In the rows, zero is written as 128.
A single turn carries every row of the set below to another of its rows. Some are shown first; where does it send the rows asked next?
karod: [128 120 148 142 145 144 136 143 124  85 131 127 132 123 122 112 100 116
 161 103 127  89 135 137 125 131 136  89 137 146 152]
dur: [147 133 132 136 134 137 142 151 121 200 136 150 121 136 117 150 159 140
 107  92 144 135 142 130 138 110 124 136 126 135 125]
Rane: [132 122 148 154 145 140 126 151 119  77 131 134 136 115 126 112 111 123
 155 110 127  96 141 144 119 131 137  85 131 140 151]
didar: [124 120 134 151 125 136 137 136 118  66 129 117 116 119 112 130 129 121
 139  98  94 113 137 126 124 110 155 145 169 127 125]
lomid: [125 119 130 164 128 132 136 145 112  59 126 128 124 115 122 128 133 129
 132 109  96 118 142 136 116 120 157 147 161 124 124]
futi: [114 135 130  93 130 137 147 119 127 108 152 121 133 156 135 119 160 116
 122 188 115 139 123 123 128 130 111 131 115 144 131]
tem: [138 122 129  94 147 117 136 170 103 158 101 127 152 110 138 108 151 106
 136 116 168 153 133 116 138 134 105 143 127 145 110]
lomad: [128 118 143 148 148 141 137 149 121  81 127 133 138 122 128 111 101 121
 158 110 128  91 137 143 121 137 137  91 131 144 151]
Fut: [126 104 115 170 130 129 113 122 115 160 116 137 123 138 124 126 152 117
 127 107 144 143 137 124 187 119 120 152 128 142  84]
Pas: [132 123 152 146 142 143 125 145 123  80 134 128 131 116 119 112 110 117
 159 103 125  94 139 138 124 123 136  83 137 140 152]
nok: [145 130 127 139 137 135 146 155 119 199 132 155 125 137 123 149 156 143
 105  98 145 136 142 135 135 118 125 139 121 136 124]
Lezo: [127 105 116 172 129 129 110 123 114 159 117 138 123 136 124 126 154 117
 127 107 144 145 138 124 186 117 120 151 128 140  83]
leri: [139 125 135  86 142 120 132 163 108 160 105 119 145 110 130 109 152  99
 141 107 165 151 131 110 143 124 103 140 135 146 111]
kipa: [115 138 135  89 126 139 142 114 129 109 155 116 127 154 129 119 163 112
 124 181 113 139 123 118 132 121 110 127 120 142 132]
pob: [ 95 119 133 103 135 135 139 101 111 103  98 124 135 154 120 155 146 122
 113 133 124  94 139 133 113 123 156 110  88 125 144]
vefi: [119 140 137  96 124 138 134 119 127 103 158 119 129 148 130 119 171 115
 121 183 113 143 127 121 129 118 111 123 119 138 132]
nuruf: [118 114 121 158 134 131 153 145 114  65 118 129 127 125 126 128 118 130
 136 112  98 111 137 137 118 132 157 155 158 132 123]
rom: [125 103 114 172 130 128 114 124 114 160 114 139 125 137 126 126 151 118
 127 109 144 144 137 126 185 121 120 153 126 142  83]
zag: [147 132 131 141 135 135 140 155 119 198 135 154 124 134 121 149 161 142
 104  97 144 138 143 134 135 113 125 136 123 134 125]
lel: [ 99 124 141  99 129 138 132  95 114 104 103 117 128 151 112 155 152 117
 116 125 122  94 139 127 117 112 155 105  94 123 145]
gud: [144 131 129 135 137 137 147 151 122 202 133 152 122 139 120 149 154 140
 108  94 144 133 140 131 138 115 124 140 125 138 125]
toli: [127 104 115 173 130 128 111 125 113 158 115 140 125 135 126 126 154 118
 126 109 144 145 139 127 185 120 120 151 126 140  83]
kiros: [117 138 132  99 128 136 138 123 124 102 153 124 134 150 136 119 168 119
 119 189 114 144 127 125 125 127 111 127 113 139 131]
Mese: [144 129 140  93 139 120 119 166 105 154 109 121 145 102 129 109 165 102
 137 108 165 158 137 111 140 117 104 134 135 139 111]
Dos: [103 126 142 107 128 137 121 101 110  97 106 121 131 143 113 156 163 121
 111 129 122 102 145 132 113 109 155 100  92 117 145]
dif: [100 122 136 112 133 133 128 106 107  96 100 128 138 147 121 155 158 126
 109 137 124 101 145 138 109 120 157 106  85 119 144]
lis: [117 115 126 146 131 136 155 135 119  71 123 118 119 129 117 129 114 122
 141 101  96 107 132 127 125 123 155 154 166 134 125]
fevap: [143 127 134 101 143 116 123 174 100 151 105 130 152 102 137 109 164 108
 133 118 166 160 139 119 135 127 105 137 127 139 110]

lomad -> karod
fevap -> tem
Now these:
pob -> lel
Fut -> Lezo
lis -> didar
dur -> zag
kiros -> futi

